In the rows, zero is written as 128.
One turn moves each row of this set onto another row. After a few examples, where does it send each row asked below?
foguv: [127 127 155 171 131 116 134 104 155 142 130 122 127 164 144 125 117 122
 145  89 133]
vuno: [120 133 139 164 102 139 107  90 141 141 105 161 133 116 147 105 127 139
 152  97 114]
buvo: [132 104 143 131 126 143 123  78 166 157 100 124 138 160 175 131 133 127
 176 116 129]
Gom: [113 133 115 151  77 125  92 102 138 149 114 154 144 147 169 120 119 124
 131 127 127]
Dutu: [118  96 142 169 142 173 132 112 142 157 135 142 134 129 174 143 119 133
 129 158 100]
pogab: [134  80 138 149 124 159 137 102 151 170 136 135 144 133 182 156 128 146
 140 145  96]
gupu: [132 118 117 137 114 130 111  99 158 133 129 195 133 143 157 103 125 122
 128 112 121]
revi: [134 121 147 136 133 146 139 108 155 139 104 151 116 176 154 126 129 125
 168 147 143]
kuv: [121  77 150 151 133 149 142 103 172 174 127 138 146 143 158 134 119 151
 148 150 116]
Zivif: [146 145 142 150 108 108 114  92 139 162 111 172 118 139 181 122 144 131
 131 115 122]
lakir: [121  86 130 149 134 148 122  84 136 134 118 151 137 139 182 156 125 117
 178 112 116]
pamug: [128 103 162 132 145 121 121  75 148 140 107 131 136 103 150 144 119 143
 148 138 108]
rore: [126 126 120 136 116 177 152 108 119 138 105 147 131 161 161 120 129 112
 149 138 126]
Tila: [144 115 134 112 138 131 133 107 138 142 115 145 142 146 158 109 130 136
 111 170 121]
Kug: [115  99 119 127 124 137 128 109 115 127 121 148 154 129 152 131 110 127
 117 169 117]
kaveg: [118 106 132 147 133 162 130  98 111 159 100 158 138 138 190 143 111  97
 148 134 132]
Guli: [139 137 147 157 132 130 133  98 127 153 113 145 146 132 156 122 114 141
  83  96 133]
Bunad: [146 119 150 126 145 125 127  89 151 131 114 123 132 133 153 116 148 154
 138 148 105]
bigi: [115  99 135 127 115 131 125  80 120 145 110 128 154 105 159 155 105 129
 133 146 107]
vek: [142 131 148 153 108 130 140 111 131 126 118 144 138 136 128 140 113 165
 111  97 130]
Zalus: [137 119 135 161 140 117 112 105 136 124 139 160 141 141 166 147 112 138
  88 103 127]
Molod: [116 106 145 159 123 149 159 105 157 163 133 126 130 155 148 141 131 149
 142 161 110]
las: [146 116 137 153 125 165 112 142 134 136 127 151 138 152 166 121  94 106
 118 108 132]
nurot: [131 125 141 134  84 125 117  96 145 150 110 188 123 122 151 148 101 123
 143 116 127]
ropu: [142 111 126 138 107 131 103  99 156 132 131 133 161 144 161 143 105 147
  96  94 124]
denod: [157 145 144 142 122 144 138 116 151 143 134 133 116 170 160 131 114 106
 116 103 126]
Lefug: [123 112 144 147 131 175 161 100 152 173 129 140 128 139 156 137 117 128
 121 157 106]
popa: [144  96 135 161  99 136 118 134 113 148 125 139 151 146 177 151 104 123
 139  95 127]
Nukos: [138 117 158 148 109 119 106 115 154 143 110 142 148 142 143 147  91 157
 109 112 149]
Fil: [138  90 152 150 117 119 139 104 144 163 121 142 149 142 155 140  98 123
 149  75 136]

Zalus -> Guli
Zivif -> vuno
Tila -> Bunad
Where do these go?
kaveg -> rore
popa -> las
Molod -> kuv

One turn moves each row of this set onto another row. After a few examples, where does it send each row asked below?
Lodo: [ 83  77 108 132 125 123 125 113 133 133 102 114 132 145 156 143 138 101
  85 143 126 118 109 166 121 160 165 125 141 109 148 152  96 114 116 142
 117 131 107  80 162 129 116  96  99 166 136 103 112]
dafe: [114  88 110 160 108 121 132 167 121 130 121 125 146 152 144 129 120 123
  99  96 112 118 108 168 118 136 174 148 137 138 137 149 124 115 134 135
 137 143 127  91 153  97 125  88 122 139 131 114 133]
megu: [112  82 168 164 159 112 140  98 132 122 134 152 165 163 130 106 165 124
 105 143 120 138 120 158 131 193 147  88 118 137 122 117 127 124 112 122
 102 136 140 117 153 130 123  83 126 146 149 157 117]
ranu: [ 92 102 166 129 142 128 133 121 128 117  97 126 136 136 124 152 137 127
 111 119 144 140 139 144 130 163 149 112 127  92 134 152 108  97 108 139
 126 106 129  64 132 127  98 113 100 167 157 120  75]
lukog: [ 97  64 122 129 141 113 123 107 157 127 115 139 134 144 157 123 132  96
  76 129 110 105 109 160 114 176 141 116 135 112 145 142 114 113 119 170
 126 120 104  66 132 130 124  86 107 157 142 102 121]
sasa: [134 124 145 182 143 101 151 141 129 135 122 119 127 126 122 127 127 132
 125  84 140 110 129 146 136 167 156 131 126 118 167 145 123 121 123 105
 118 119 133  74 155 104 117 124 141 124 151 154  91]
kavas: [143 134 149 185 133 116 155 143 116 111 119 131 123 121 110 137 123 136
 113  97 129 122 124 131 119 159 159 121 127 108 149 146 110  99 126 117
 154 107 129  80 148  73 118  98 137 140 156 144  99]
fen: [105  90 181 118 144 109 137 116 131 137 108 127 129 140 141 128 131 108
 122 129 140 138 125 134 115 170 144  94 124 108 129 138 120 112 135 148
 133  92 111  58 126  95 103 111 112 172 153 122  75]
pog: [124  92 103 176 142 136 145 132 123 139 141 139 130 150 130 143 129 129
  89 108  86 104 117 166  91 161 140 145 117 126 138 147 120 100 119 117
 120 143 129  83 147  91 140  88 126 127 122 105 120]
Vif: [110 112 163 119 139 114 149 135 121 141  92 129 128 117 133 116 148 132
 126 134 150 141 122 133 122 181 141 107 128 100 149 138 102 115 134 163
 129 111 109 109 149 110  93 117 100 150 158 138  79]
Semim: [108  93 159 173 127 101 150  89 133 147 127 142 160 151 118 125 167 106
  90 110  91 118 129 158 123 186 155 111 144 136 140 107 132 128 106 121
 114 107 135 136 139 117 122  77 121 132 150 167 123]
Fori: [118 100 149 142 144 107 148 130 137 130  99 117 131 112 128 118 133 107
 114 134 138 127 139 127 135 168 153 101 113  90 130 134  95 116 110 138
 136 101  96  83 144 119  97 112 106 169 175 130  67]
pezab: [ 94 104 157 170 134 130 153 106 129 142 136 151 152 155 125 112 160 102
  91 112  84 107 120 173 113 163 156 112 142 111 155 121 138 144 112 120
 115 101 128 133 133 116 117  70 122 130 162 150 146]
kap: [ 92  93 160 165 157 110 128  99 125 130 140 156 134 178 137 111 151 101
  90 154 119 129 124 147 113 200 148 102 112 117 123 123 132 145 119 132
 111 136 115 130 148 122 120  81 128 147 163 145 120]
zet: [140 116 138 163 110 111 146 144 106 129 127 122 140 117 116 117 145 115
 126 102 137 135 141 136 126 151 178 130 119 124 153 129 116  99 155 117
 122  92 111  89 164  83 117 110 143 155 157 128  93]
mipi: [124  91 109 166 133 122 133 149 123 132 140 136 123 134 125 130 115 147
  73 116 100  95 119 171 111 157 164 133 121 148 143 149  96 127 131 109
 139 133 126  78 159  96 136  80 132 144 143 119 142]
gis: [114  83 112 122 141 126 141 120 140 116 130 156 115 128 142 116 131 114
  62 133 114 119 145 153 118 170 138 124 128 118 131 143  94  97 122 146
 119 111 132  73 138 139 114  70 103 162 128 104 124]
Toki: [105 108 170 128 144  99 142 116 123 133 110 122 121 116 131 129 136 115
 132 138 133 126 153 124 120 168 140 100 118 102 132 135 103 122 106 153
 125 119 127  96 142 120 105 113 115 165 163 143  59]
Vonid: [123 100 147 176 133 107 115 167  92 115 122 120 130 140 113 139 117 137
 117  85 125 128 145 133 133 155 150 120 129 123 155 150 125 114 116 140
 139 112 142  80 136  87 110 113 125 152 147 131  91]
dugal: [125  84 145 114 134 102 145 138 133 133 114 135 120 125 123 116 146 122
 108 130 123 144 164 126 137 152 141  99 125 122 128 141 112 111 136 159
 118  87  98  73 146 110 104  92 116 173 152 133  85]
zigo: [115 118 160 151 143  87 180 140 116 112 136 125 144 147 135 120 173  99
  95 103  78 135 100 170 113 173 144 114 126 121 138 129 130 158 122 101
 130  85 122 122 136 101 129 101  99 133 141 111 114]
zazor: [110 110 181 146 142  84 156 125 108 138 119 134 129 130 146 112 173 103
  85 109  81 132 119 175 120 172 135 119 134 133 143 128 122 149 105  94
 120  89 131 138 134  99 120  97 104 138 146 137 111]
Namok: [118  93 166 178 144  99 137  94 131 114 132 142 154 170 118 104 153 112
  87 151 106 143 118 143 112 207 160 108 115 134 117 121 136 138 119 126
 108 138 123 123 144 121 146  91 127 144 141 130 104]
fativ: [103  64 114 117 144 145 140 138 143 146 105 134 146 125 141 116 149 116
  84 151 108 107 126 155 102 172 150 129 133 120 127 141  90 109 116 148
 134 121 100  89 157 133 119  80 105 166 152 109 120]
kibu: [124 106 182 151 160  95 152 131 126  95 112 138 128 146 129  95 181 112
  98 147  98 134 107 150 107 189 157 118 141 127 132 138 149 153 111 110
 124  96 128 113 141 118 142 104 114 144 130 106 108]
nar: [115 103 110 166 122 120 143 143 120 133 142 144 125 149 125 124 118 114
  82 119  96  98 107 174  92 153 160 151 124 151 161 155 104 131 119 117
 121 143 123 101 154 100 139 105 121 138 141 105 135]
lem: [ 96 113 176 163 144  96 166 144  98 128 138 128 124 134 140 109 162 108
  98 105  79 128 119 162 116 176 141 115 122 103 151 146 130 165 112  96
 108 100 120 131 134  87 139  92 123 147 153 125 113]
mel: [132 129 159 182 124 102 166 151 116 117 122 130 132 134 102 134 132 136
 130  93 113 117 136 130 108 156 168 135 125 124 159 151 127 124 125 136
 139 121 139  89 149  89 125 119 149 135 152 140  91]
bozi: [102 102 153 156 130 111 158 102 110 139 137 144 152 155 125 123 159 104
  88 118  95 123 101 172 123 182 143  86 148 135 158 111 111 135 106 110
 110  95 129 129 141 110 110  79  99 132 142 153 140]
Fik: [128 112 108 173 110 119 142 130 113 113 139 149 125 126 133 128 136 122
  75 102 123 100 118 165 125 165 177 145 111 120 149 131  99  93 127 109
 118 116 123  84 161 119 128  95 138 139 134  96 135]
tana: [101 102 180 150 170 104 163 139 133 101 125 139 125 153 129 107 176 109
 123 140 120 126 122 131 109 201 163 118 136 106 122 140 160 154 117 112
 119 105 130 109 142 117 139  89 130 154 147 129 107]
namo: [117  96 167 177 124  97 137 146  96 132 117 127 132 124 124 130 136 138
 134  85 132 110 116 139 124 169 170 119 124 125 160 136 126 110 130 122
 132  95 138  77 143  67 110 119 148 159 150 122 105]
gela: [106  82 122 174 121 112 133 137 127 129 131 144 150 129 152 117 123 123
  87  81 108 102 101 178 112 172 163 152 116 131 155 143 112 104 132 130
 124 140 142  91 137  96 130  90 134 144 147 101 142]
muf: [128  91 160 171 178  88 151 132 125  89 131 125 149 151 135 106 189 109
 115 134 102 138 121 141 117 195 146 112 120 121 127 135 148 147 120 124
 124 114 134 112 156 119 144 103 128 151 139 117  94]
pab: [ 94  82 128 106 137 136 137 115 149 139 113 150 126 132 142 126 145 105
  98 157 115  93 116 162 101 157 146 124 142 124 130 137 102 112  92 147
 116 126 110  98 146 142 119  91  95 155 146 114 118]
veba: [ 97  67 110 120 142 125 135 123 146 139 119 132 122 136 124 123 135 130
  98 158 100  99 122 163 106 158 161 107 124 120 128 128 113 137 124 157
 123 117 116  95 135 129 110  92  79 155 139  90 113]

muf -> megu
pab -> nar
Where do these go?
Lodo -> dafe
Fik -> zet
kibu -> Namok
fativ -> mipi
tana -> kap
gela -> namo
pog -> sasa

